In the rows, 128 means zero.
One turn sends every row of this set to another row. A few are shown first. Where does it send the rows asked after them?
zed: [152 130 125 134 112 155 138 138 130 125 129 128 135]
zitor: [159 132 101 144 119 129 161 154 144 115 130 118 137]
Lega: [149 138  98 138 102 135 154 160 111 126 113 116 157]
sirel: [155 126 119 144  99 117 136 137 102 115 113 115 140]
Gutu: [158 119 120 148 106 151 164 150 139 104 104 115 133]
pilu: [140 132 115 135 106 147 145 143 121 122 107 133 155]
bet: [165 128 139 137 107 152 167 148 110 105 119 131 131]
kesi: [175 120 113 161 115 133 170 157 112 108 115 111 156]
gisar: [143 110 111 142 117 134 164 144 108 101 106 109 144]
tobuv: [164 133 115 153 109 143 150 130 120 128 131 102 162]
dezi: [159 123 102 148 127 126 166 143 127 115 126 141 150]
tuket: [172 129 136 130 107 140 166 152 105 111 129 113 129]
kiku: [172 135 132 142 107 136 169 161 102 107 122 112 148]
sop: [146 130 102 160 112 152 153 132 108 118 130 108 153]
boben: [151 131 130 137 109 138 165 155  97 100 113 114 148]
Puso: [173 132 116 147 116 151 147 147 116 131 146 127 134]
dozit: [149 119 104 138 131 125 159 138 125 113 132 131 140]
nuzuf: [163 131 106 153 123 132 161 151 142 113 125 133 150]
fet: [163 127 103 142  94 151 166 127 121 133 117 127 139]
mil: [145 130  95 151  98 157 162 134 117 122 122 114 135]
Vepa: [177 133 115 159  91 124 148 146 106 120 114 129 140]
sel: [165 130 112 148  92 129 143 144 112 118 123 114 114]
zuz: [173 106 127 146 117 145 167 133 118 112 118 133 133]
bugan: [169 126 115 135 101 139 157 121 121 137 125 113 151]
Tadi: [151 134 134 138 103 151 163 156 115  99 110 117 135]
nonu: [149 125 103 132 123 122 158 144 137 115 128 117 137]
kar: [164 133  99 139 111 134 156 155  98 131 139 116 143]
Nive: [157 125 119 161 103 136 138 135 102 110 120 134 128]
lomom: [176 113 120 138 115 131 164 146 120 115 129  97 130]
nuzu: [159 137 122 161  95 134 133 147 121 109 112 115 137]

dezi moves to nuzuf
Nive moves to Vepa
And these:
kiku moves to Tadi
tobuv moves to mil
Puso moves to Lega
gisar moves to zuz

One turn sends every row of this set to another row. A few are shown first. Where does it send the rows asked after them?
sema: [138 115 108 112 131 114 139 154 120 125 132 114 132 156 145 131 127 130
 128 121 134 108 127]
mut: [134 118  96 124 128 143 102 122 130 113 115 115 144 168 122 156 138 114
 115 119 136 133 138]
Kas: [104 123 110 112 145 120 114 140 111 151 101 118 129 143 116 127 128 105
 117 120 139 121 136]
kalov: [146 104  93 115 127 137 114 123 126 111 105 109 142 154 116 152 130 116
 113 119 128 124 129]
Diras: [118 140 107 131 120 116 118 151 107 130  90 109 124 143 117 121 130 124
 107 107 135 125 116]
tidi: [114 140 110 135 125 115 109 153 110 127  94 115 130 142 115 121 132 128
 107 109 140 127 118]
vipi: [114 137 111 130 114 146 134 156 120 128 107 113 115 159 109 141 136 123
 142 112 144 117 139]
bino: [144 137 120 102 127 114 134 159 131 122 117 125 120 159 131 142 139 130
 129 106 140 106 126]
zura: [115 121 113 109 135 116 125 148 114 147  99 112 130 137 105 125 131 104
 122 112 132 113 137]
nad: [122 126 101 120 147 116 121 143 115 125 133 123 128 163 155 141 125 131
 130 121 139 117 125]
miri: [112 138 119 128 127 140 119 146 126 122 112 124 126 164 106 133 140 137
 130 117 158 120 149]
tonu: [136 147 116 106 136 113 123 151 129 119 118 130 117 163 133 149 138 131
 133 100 140 109 125]
fafa: [117 139 109 129 125 115 114 145 108 131  91 111 126 146 119 116 131 128
 100 112 142 126 119]
dofi: [145 111  97 114 118 144 121 123 129 118 111 104 139 166 123 148 138 111
 111 121 132 127 138]
tek: [136 132 106 116 142 106 127 144 120 114 131 120 130 158 137 140 130 135
 138 100 131 106 128]
sek: [115 139 111 132 126 115 110 148 110 128  93 115 130 145 117 118 132 129
 102 112 143 127 119]
zab: [144 120  96 121 119 140 114 127 130 110 112 107 140 163 113 158 140 110
 125 105 124 125 135]
temo: [142 123 109 112 133 107 137 151 121 118 131 115 131 155 136 134 130 133
 134 107 130 103 129]
domum: [114 139 116 121 129 141 125 134 123 128 108 119 119 170 113 127 139 137
 123 119 160 120 150]
Fetup: [140 128 120 102 123 120 138 164 130 129 119 123 121 160 140 139 136 128
 122 121 144 110 125]
goga: [146 107  92 115 129 136 113 121 125 110 104 109 141 154 114 153 131 116
 116 114 126 123 129]
bubo: [103 130 110 115 150 116 108 138 112 145 102 121 130 143 111 130 130 107
 121 112 138 120 137]
Mubuv: [128 116 104 116 137 118 131 150 117 128 133 118 130 160 155 135 124 129
 126 128 139 115 126]
pani: [114 127 114 112 140 113 118 147 115 142 100 116 131 137 100 129 133 106
 126 104 131 113 137]
zema: [142 103  92 117 129 139 111 124 125 113 106 111 143 155 119 153 129 116
 112 122 129 127 128]
zotiv: [116 139 111 118 123 145 136 133 117 134 104 111 109 170 119 129 136 129
 125 118 154 118 146]
Riz: [112 137 116 132 119 142 123 157 125 122 111 121 124 159 104 140 139 130
 139 113 150 118 144]
damop: [143 110  91 117 131 136 109 120 124 109 104 111 140 155 115 156 130 116
 117 112 126 125 128]
Suzu: [126 134 102 120 149 111 118 140 117 118 132 124 128 162 146 143 128 133
 137 106 135 112 126]
vug: [116 138 108 123 116 147 140 144 116 133 103 108 108 165 116 135 135 123
 135 115 146 117 140]
Lib: [110 119 112 110 138 120 122 146 112 151 100 113 129 141 113 125 129 104
 117 120 136 118 136]
vuf: [148 115  97 116 115 142 122 126 129 115 110 103 138 164 117 152 139 109
 118 112 125 124 136]
kopor: [137 122  96 125 126 141 104 125 130 109 114 113 143 165 116 160 139 112
 123 109 129 129 136]
Gepid: [108 131 112 114 147 113 109 141 114 141 101 120 131 140 103 131 132 108
 126 104 134 116 138]
naro: [116 141 108 134 122 115 113 154 109 128  92 112 127 142 115 123 131 125
 109 107 136 125 116]
fif: [139 106  91 119 131 139 107 122 124 112 106 112 142 156 120 156 129 115
 114 121 129 129 127]
karab: [118 140 108 128 122 116 119 147 107 132  89 108 124 145 119 117 130 125
 103 110 138 125 117]
Vedo: [123 138 111 111 138 124 119 154 124 131 120 132 117 167 152 149 132 126
 125 124 149 121 121]
Buzu: [130 128 116 107 129 125 130 162 127 133 120 127 120 163 150 143 133 125
 120 130 149 117 122]
Fera: [126 148 112 111 142 119 115 149 125 124 119 133 115 167 144 152 135 129
 132 109 145 117 122]
zogo: [139 109  90 119 133 137 106 120 124 110 105 112 140 156 118 157 130 115
 117 116 128 127 127]
bivol: [138 112  97 118 124 145 111 121 129 117 114 110 142 169 126 150 137 114
 109 125 137 132 139]

zura moves to Lib
naro moves to Diras
And these:
Suzu moves to tek
Fera moves to tonu
zotiv moves to domum
vuf moves to dofi
fif moves to zogo

One turn sends every row of this set to another row. A few are shown first. Where does it send the rows asked after them?
Pum: [147 135 158 134 115 111 122 128 130 129 131 123 121 123]
libi: [134 142 136 132 121  90 121 117 136 151 154 121 113 158]
Losu: [127 122 128 144 120 108 109 138 125 123 148 116 125 120]
Zame: [133 135 122 124 117 128 117 149 139 144 125 127 142 138]
senuf: [137 152 136 135 130  88 123 130 142 130 138 109 120 150]
Kes: [136 127 133 135 126 126 121 146 140 146 124 136 137 153]
fono: [136 118 123 152 106 105 104 126 132 140 155 110 133 139]
Naf: [123 130 132 122 123  93 115 119 124 150 159 114 111 147]
Pupu: [155 146 134 119 120 128 100 124 121 145 134 114 134 146]
Gata: [136 121 143 140  97 116 107 116 126 150 153 114 130 135]
pami: [143 149 133 131 118 134 100 126 124 143 144 126 132 150]
Pevu: [139 111 132 128 126 122 115 141 131 155 125 124 138 156]
Vode: [159 125 135 151 113  95 113 125 141 137 136 109 133 145]
durog: [118 128 125 130 125  93 109 126 125 141 156 100 120 147]
toda: [150 129 140 143 127  98 118 137 134 120 129 116 124 126]
Geten: [150 133 143 119 133 127 101 128 114 140 133 119 126 146]
Pife: [156 128 156 141 105 108 117 116 136 146 136 116 129 142]
vomed: [127 143 130 112 125  91 120 126 126 140 149 112 111 132]
Rogo: [126 137 122 123 119 116 132 148 141 149 137 131 141 135]
Digag: [122 145 128 123 130  93 117 134 130 127 144 103 118 133]
kogaf: [138 110 132 122 127 107 129 140 133 162 133 121 140 152]
vuri: [133 125 136 131 130 111 136 146 140 151 133 137 135 150]
zun: [138 155 135 122 123  89 126 124 138 140 144 118 113 143]
mol: [135 118 121 117 117 125 111 143 130 153 127 115 143 141]
tidan: [127 127 146 133 108 120 112 127 122 133 148 121 123 116]
bib: [131 122 119 114 115 111 125 142 134 160 138 115 145 137]
dezal: [139 137 141 131 131 134 101 129 116 139 143 130 124 150]
Kaseb: [132 135 133 141 125  89 115 122 138 144 151 106 122 164]

kogaf moves to vuri
Zame moves to mol
And these:
fono moves to Vode
libi moves to zun
Gata moves to Pife
dezal moves to pami
durog moves to Kaseb

